In the data rows, 128 means zero.
Here is a table of points, one per row:
[160 159 109 124 148  71 123 106  66  84 125 146 124  91 158 190 144 128
 125 179  91 147 145 161 146 125 156 126 134  93 175  84 140  95 170 109
 129  81 179 126 155 116  63 200 104 154 154 133]
[120 116 133 147 121 118 106 126 137 157 114 113 132 140 135 112 113 122
 137 129 131 142 122 123 129 115 121 124 130 127  97 132 123 139 137 122
 110 129 139 109 126 133 120 111 144 130 127 107]
[166 120 109 149 132  84 127 133  88 123 140 141 149  96 161 145 147 118
 104 130  95 152 149 162 130 108 121 140 120 117 141  93 139 113 136  95
 130  93 185 128 139 116  86 125 106 168 154 132]
[ 88 161 136 124 129  88 136 164 128 122 116 121 173 144  76 120 153 169
 120  85 141 181 118 129 154  90 115 117 148 150 101 132 159  90 107  98
 179 179  61 119 145 124  92 168 167 163 125 135]
[121 155 119  73 128 124 153  68 107 134 122 151  92 106  98 170 100 129
 142 156 178  78 116 130 107 171 142 106 124 107 160 166 155 172 118 165
 101 183 145  79 139 110 145  84  49  90  71 134]
[119 137 133 152 130 108 108 133 142 146 126 109 140 144 143 118 108 119
 115 128 131 144 123 127 129 109 117 135 124 127  99 135 126 134 134 125
 112 144 143 116 130 118 125 123 151 134 127 112]
[151 102 114 158 110  78 123 146 103 115 142 143 166  84 158 136 137 119
 107 109 102 149 158 149 130 111 120 140 101 121 132 105 125 128 120  97
 129  99 122 126 127 129 128 131 126 122 121 129]
[135 130 131 171  14 133 113  86  73  68 149 141 123 148  74 130 136 143
 218 126 153 126  44 167  65 164  60 204 144  59 123 146 153 196 148  92
 185 159 116  94  97 136 174 114 180 171  81  78]
[118 147 120 106 138 124 123  89 110 135 129 135 106 128 101 143 117 129
 124 139 162  78 116 118 100 133 143 120 137 118 129 142 117 156 143 145
 120 140 122  94 110 124 136 114  89 114  80 121]
[122 120 126 150 138 120 115 129 139 141 120 126 125 138 122 114 111 123
 130 139 148 124 122 127 116 108 128 126 136 125 106 130 109 144 136 130
 112 122 139 122 106 133 127 123 137 129 128 110]
[110 125 128 152 123 130 110 132 126 135 129 120 143 150 137 110 110 117
 120 127 131 128 131 128 122 117 115 143 108 125  93 122 115 144 136 126
 109 138 139 128 129 116 127 114 151 127 134 111]
[106 157 124  85 137 140 165  60 105 121 123 147 104 115  81 174 113 132
 127 142 176  62 121 114 102 167 136 102 140 106 159 147 147 172 143 175
 118 192 127 106 122 108 135 103  55  91  47 122]
[107 114 151 132  99 129 131 140 170 107 106 111 127 126 161 135 135  92
 149 144 120 159 117 147 119  91 144 125 114 133 116 130 138 139 126 136
 107  93 132 163 131 118 140 157 110 135 155 117]
[167 150 119  79 165 142 143 145  69 120 218 138 131  77 173 112 145 140
 165 103 111  82 152 114 135 220 110 127  76 139 196 157 127 163  94 146
 148 162 140 197 151 142 131 114 108 121 141 110]
[109 128 128 129 138 131 107 146 139 154 120 123 143 146 129 126 120 124
 105 130 141 149 139 139 141 120 123 138 125 145  90 130 128 129 131 126
 116 127 122 112 116 125 130 137 133 131 133 127]
[112 119 122 162 121 124 118 128 146 142 118 110 126 145 137 114 108 125
 127 139 138 123 125 115 131 116 140 135 142 119 101 128 107 142 143 123
 123 119 137 124 115 141 127 122 148 138 130 133]
[158 122 108 152 122  74 120 130  88 109 138 134 154  87 151 146 136 118
 101 131  87 151 155 161 146 104 129 135 108 120 144  94 129 105 142  95
 124 135 123 128 126 130 132 129 128 124 123 127]
[114 119 127 151 119 122 105 132 134 149 118 121 134 138 126 107 102 124
 119 135 140 135 126 133 131 115 118 134 122 128  99 131 118 140 129 123
 106 136 136 127 126 124 134 116 127 125 130 117]
[116 114 129 140 123 137 106 145 130 140 125 120 142 140 133 119 123 120
 114 140 134 137 142 126 130 129 110 130 122 120  91 138 118 153 124 107
 123 136 132 121 114 120 126 107 138 139 138 125]
[127 119 135 161 143 156 122 139 132 149 119 121 120 122  86 137 124 140
 148 129 124  69 109  94  75 134 134 141 178 143 154 119 106 126 158 145
 169 101 116 117 101 139 152 126 164 144  89 110]
[112 123 135 146 116 118 115 137 131 148 121 120 137 142 136 114 112 131
 123 129 127 144 139 122 130 104 122 131 125 128  92 124 125 142 128 130
 130 128 130 129 130 130 127 134 125 126 126 131]
[234  96 155 159 132 199 160 131 136 110 103 164  72 185 182 166 203 185
 128  62  87 123 102 122 108 187 143 137  45  87 255  90 217  42 100  99
 124 132 129 125 125 123 129 134 129 132 126 121]
[138  93 120 173 115 102 120 143 116 125 156 135 157  92 149 129 140 118
 105  91 100 146 163 137 137 121 116 133 105 116 128 114 121 138 123  95
 134 107 173 123 139 118 117 106 112 172 143 124]
[134 131 126  75 124 120 138  92 121 127 122 140 103 109 105 168 102 137
 131 145 163 101 113 143 131 145 130 115 124 124 140 165 143 177 123 150
  85 152 156 100 150 115 148  95  84 122  86 123]
[117 158 129 142 135 129 120 138 130 142 121 120 151 154 120 119 126 128
 118 117 127 150 136 118 130 116 121 120 126 146 132 129 129 129 129 129
 125 125 133 127 129 130 127 131 126 127 129 129]
[123 115 136 140 121 109 118 111 140 134 124 120 128 138 137 107 110 109
 126 135 136 133 128 120 116 123 127 133 126 130  94 120 113 136 132 137
 103 117 137 109 116 136 131 118 153 131 126 102]
[118 115 125 145 126 143 105 136 124 141 114 125 143 144 130 118 116 117
 111 121 135 142 129 132 121 130 115 129 118 131  95 135 103 142 122 124
 123 137 133 130 114 121 138 115 141 139 140 119]
[178 146 132  92 154 142 162 151  64 115 210 133 123  73 172 110 133 149
 159 100 114  82 156 110 132 232 114 127  74 146 184 165 125 162  99 146
 143 164 135 196 144 144 134 121  98 120 142 107]
[111 117 110 151 115 138 134 125 100 117 165 138 137 138 131 114 140 133
 132 104 122 111 121 119 109 157 106 127 116 119 121 122 104 169 122 129
 132 153 118 147 130 139 141 102 127 160 127 125]
[123 138 116 115 137 128 130  86 122 125 132 142 111 119  91 147 109 132
 124 137 165  77 114 117  98 137 149 111 146 120 132 135 109 153 140 161
 124 157 137  99 118 122 124 109  94 112  78 134]
[ 98 120 115 100 149 173  98 130 105 144 130 145 164 127 129 122 138 128
  98 133 126 124 139 133 120 150 118 110 130 164 118 139  91 144 142 143
 159 139  98 150 119 131 152 134 125 146 135 151]
[127  78 109  73 139 202 144 194 253  97 131  91  54 112 120  82  92 133
  93 146 105  70 140  64 145 110 179 128 147 156 130 116  92  29 108 136
  99  78 152 165 134 153 132 116 141  54 208 160]
[104 112 125 128 119 143 114 135 125 150 124 131 145 141 143 108 117 120
 111 120 125 140 142 122 127 125 115 142 126 135  97 133 116 151 114 129
 129 125 129 126 130 129 123 134 126 127 126 129]
[169 205 143  99 125 188 133 109  96 158 100 147 142 191 156 155 180 119
  75 122 122 121 119 117 150 179 171 112  95 160 138  97 122 135 176 122
 102 153  78 141 151 137  53 188  85 130  96 227]
[178 150 103 127 147  74 140  92  58  83 121 137 116  99 164 199 152 134
 120 195  98 150 135 156 151 128 157 132 131 132 120 133 124 128 124 130
 126 129 124 127 126 130 131 125 136 127 130 129]
[110 115 129 140 126 132 112 138 135 155 121 122 143 144 141 108 113 118
 124 121 137 141 140 127 125 114 131 143 118 140  95 135 123 149 125 117
 115 139 134 113 128 116 148 114 140 133 151 117]
[110  99 139 124 108 145 132 137 173 106  99  96 115 144 159 143 133 102
 159 160 121 154 109 128 125  98 146 114 132 128 108 135 119 127 145 129
 117 104 119 160 142 126 134 150 110 109 174 121]
[147  67 108 139 132 179 175 153 214 123 176 150  40  69 122  97 120 164
 109  90  58  55 197  87 119 104 125 149 124 138 203 107 116   0  63 117
 133  47 134 133 136 157 139  82 158  63 187 186]
[102 132 118 131 130 150  99 135 130 136 123 135 144 131 140 109 135 116
 100 123 132 135 138 134 131 144 111 134 121 137 113 134 109 154 133 113
 132 146 118 125 121 118 153 113 136 141 139 134]
[179 255 145  30 242  73 222 154  93  92 177 126 143 106  72  80 109 159
 182  63 173 160 150 127 243 185 127  91 197 131 172 155 222  67  85 156
 250 165   8 176 124 128 128 123 127 131 131 126]
[123 113 132 142 121 127 122 128 149 137 112 114 129 151 136 111 113 111
 132 133 144 123 121 109 121  96 140 126 136 116 104 139 107 130 146 131
 129 115 139 127 125 140 134 131 146 128 132 107]
[125 136 137 109 133 137 120 144 155 174  87 105 143 134 146 156 143 109
 108 132 122 177 129 152 185 120 137 111 116 160 107 110 151 132 142 164
 106 116 137 111 119 131 130 128 131 129 127 126]
[118 191 115  91 192 143 144 132 113 149 124 158 174 140  95 102 156 136
  99  99 135 148 159 152 162 143 112  81 171 183 152 148 126 107 109 145
 204 140  12 148 128 126 126 231 163 113 118 180]
[107 193 127 118 167 146 135 129 117 143 118 147 163 147 111 109 148 140
 108 103 125 158 143 137 161 134 127 101 157 182 132 131 128 112 126 124
 120 123 139 126 128 130 128 127 127 127 128 123]
[123 112 150 141 124 137 126 132 164 131 111 102 122 148 146 129 114 108
 135 150 136 135 123 115 122  99 140 126 130 122 105 123 104 133 137 126
 118  98 118 144 130 127 125 132 126 131 124 130]
[117 110 131 145 134 122 114 122 137 137 119 121 130 150 134 113 111 123
 133 131 138 135 127 125 128 102 125 137 131 119  94 131 116 147 129 120
 112 130 140 117 107 132 130 116 147 133 144 122]
[162 160 104 134 149  78 132  96  61  93 113 146 125  95 155 201 131 129
 128 180 105 156 131 160 151 129 159 134 136  90 167  85 149  91 164 112
 136  82 184 139 155 121  77 203  99 143 154 141]
[118 103 142 153 134 156 115 152 137 133 106 122 126 131  93 150 122 149
 148 131 126  70 118  78  65 136 149 159 181 135 167 125 114 115 158 141
 170  99 117 120 106 160 152 120 181 139  99 102]
[155  78 106 162 139 172 173 140 208 105 153 164  45  85 121 102 129 162
 124  82  33  64 197  94 123 111 115 142 107 117 219  94 133   0  66 107
 133  61 126 118 141 160 142  75 158  72 171 189]
[119 159 122  87 149 147 154  59 106 120 120 155  97 113  77 170 111 122
 132 144 158  49 108 130  86 157 152 112 141 111 160 159 124 173 129 166
 121 187 130  90 130 111 133 105  57  98  50 130]
[117 121 129 136 120 116 113 137 138 146 110 107 131 158 135  98 113 114
 125 133 138 150 138 121 127 104 116 146 128 127 137 129 129 127 129 131
 128 129 129 128 130 129 125 133 125 129 126 131]
[137 122 121 129 148 125 130 102 131 120 114 118 116 126 135 142 123 124
 123 149 148 138 111 113 134 129 124 130 126 130 127 128 129 128 128 125
 127 126 129 128 130 129 127 133 131 131 129 130]
[144 115 145 118  93 120 124 150 156 133 131 127 138 125 108  95 132 132
 135 137 131 129 128 127 108 113 125 139 144 114 100 123 127 123 124 104
 115 104 142 137 141 119 140 127 139 124 160 115]
[115 104 141 149 124 110 116 117 135 156 126 113 121 138 127 140 129 117
 137 129 128 160  99 131 131 121 130 128 129 128 132 130 127 126 128 127
 129 129 128 130 130 128 126 132 127 127 129 131]
[113 128 131 141 116 112 121 130 137 144 120 120 133 146 135 110 111 118
 119 132 126 136 128 119 140 117 117 145 122 137  85 115 123 138 126 123
 113 139 141 121 115 112 114 126 144 135 126 111]
[126 116 126 132 128 120 115 112 133 138 128 135 123 132 118 128 114 119
 130 135 154 116 113 115 132 102 136 121 127 117 111 140 119 160 134 136
 111 134 128 117 116 121 124 114 121 122 117 123]
[122  99 154 141 128 109 120 122 140 154 105 106 129 130 137 156 148 115
 143 121 115 165  82 151 147 142 124 123 116 131 124 105 159 135 140 163
  95 129 143 101 111 146 105 131 133 128 117 136]
[106 112 156 123  99 134 134 144 171 114 114  99 111 139 161 142 145 101
 153 153 120 175 104 140 130  92 153 120 127 123 112 131 125 127 132 141
 112  96 127 164 138 115 128 149 106 117 157 124]
[102 111 122 138 134 156 129 122  85 110 154 142 128 129 133 102 150 145
 129 111 125 103 121 134 106 166 103 118 116 123 130 125  93 174 136 135
 154 162  97 145 133 149 144 116 121 145 134 131]
[ 94 153 147 125 121  86 129 158 134 113 122 112 175 146  89 119 148 167
 122  95 149 183 110 124 156  85 109 109 150 147 111 116 167 108 106  94
 179 181  77 115 152 115  90 153 169 160 126 133]
[125 116 131 135 130 133 112 114 137 136 123 121 127 137 124 116 110 119
 125 135 156 122 128 121 130 117 123 130 144 108 109 133 122 143 134 132
 112 133 140 117 119 129 127 127 126 126 125 106]
[103 109 149 118  99 143 126 149 170 112 114  98 110 143 163 134 138  97
 156 148 123 167 102 139 128  94 150 114 122 123 113 135 130 127 133 140
 111  92 128 171 144 129 124 128 130 131 118 131]
[157  99 125  73  10 113 138 168 153  84 175 144 144  97  47  86 162 148
 195 148 120 126 103 178 111 118  96 148 145 131  82 169 158 109 104 103
  97  91 182 112 123  99 173 163 170 123 163 128]
There is one direction along which these points spread out most. Take the direction at right angles to it along which they spread out most. Then take the direction at right angles to both along which they spread out most. Go by this last direction. For each point below, how far along it does it lie, from 0 to 99? The average is 50, and the first point in the table lies past the average. One standard deviation of the points above along it is 16.
[ 88 161 136 124 129  88 136 164 128 122 116 121 173 144  76 120 153 169
 120  85 141 181 118 129 154  90 115 117 148 150 101 132 159  90 107  98
 179 179  61 119 145 124  92 168 167 163 125 135] 90
[109 128 128 129 138 131 107 146 139 154 120 123 143 146 129 126 120 124
 105 130 141 149 139 139 141 120 123 138 125 145  90 130 128 129 131 126
 116 127 122 112 116 125 130 137 133 131 133 127] 59
[138  93 120 173 115 102 120 143 116 125 156 135 157  92 149 129 140 118
 105  91 100 146 163 137 137 121 116 133 105 116 128 114 121 138 123  95
 134 107 173 123 139 118 117 106 112 172 143 124] 55
[118 103 142 153 134 156 115 152 137 133 106 122 126 131  93 150 122 149
 148 131 126  70 118  78  65 136 149 159 181 135 167 125 114 115 158 141
 170  99 117 120 106 160 152 120 181 139  99 102] 34
[178 150 103 127 147  74 140  92  58  83 121 137 116  99 164 199 152 134
 120 195  98 150 135 156 151 128 157 132 131 132 120 133 124 128 124 130
 126 129 124 127 126 130 131 125 136 127 130 129] 56
[113 128 131 141 116 112 121 130 137 144 120 120 133 146 135 110 111 118
 119 132 126 136 128 119 140 117 117 145 122 137  85 115 123 138 126 123
 113 139 141 121 115 112 114 126 144 135 126 111] 54
[116 114 129 140 123 137 106 145 130 140 125 120 142 140 133 119 123 120
 114 140 134 137 142 126 130 129 110 130 122 120  91 138 118 153 124 107
 123 136 132 121 114 120 126 107 138 139 138 125] 51
[178 146 132  92 154 142 162 151  64 115 210 133 123  73 172 110 133 149
 159 100 114  82 156 110 132 232 114 127  74 146 184 165 125 162  99 146
 143 164 135 196 144 144 134 121  98 120 142 107] 41
[120 116 133 147 121 118 106 126 137 157 114 113 132 140 135 112 113 122
 137 129 131 142 122 123 129 115 121 124 130 127  97 132 123 139 137 122
 110 129 139 109 126 133 120 111 144 130 127 107] 50
[106 157 124  85 137 140 165  60 105 121 123 147 104 115  81 174 113 132
 127 142 176  62 121 114 102 167 136 102 140 106 159 147 147 172 143 175
 118 192 127 106 122 108 135 103  55  91  47 122] 17
[119 159 122  87 149 147 154  59 106 120 120 155  97 113  77 170 111 122
 132 144 158  49 108 130  86 157 152 112 141 111 160 159 124 173 129 166
 121 187 130  90 130 111 133 105  57  98  50 130] 13
[115 104 141 149 124 110 116 117 135 156 126 113 121 138 127 140 129 117
 137 129 128 160  99 131 131 121 130 128 129 128 132 130 127 126 128 127
 129 129 128 130 130 128 126 132 127 127 129 131] 53
[144 115 145 118  93 120 124 150 156 133 131 127 138 125 108  95 132 132
 135 137 131 129 128 127 108 113 125 139 144 114 100 123 127 123 124 104
 115 104 142 137 141 119 140 127 139 124 160 115] 50
[160 159 109 124 148  71 123 106  66  84 125 146 124  91 158 190 144 128
 125 179  91 147 145 161 146 125 156 126 134  93 175  84 140  95 170 109
 129  81 179 126 155 116  63 200 104 154 154 133] 64
[122  99 154 141 128 109 120 122 140 154 105 106 129 130 137 156 148 115
 143 121 115 165  82 151 147 142 124 123 116 131 124 105 159 135 140 163
  95 129 143 101 111 146 105 131 133 128 117 136] 53
[121 155 119  73 128 124 153  68 107 134 122 151  92 106  98 170 100 129
 142 156 178  78 116 130 107 171 142 106 124 107 160 166 155 172 118 165
 101 183 145  79 139 110 145  84  49  90  71 134] 14
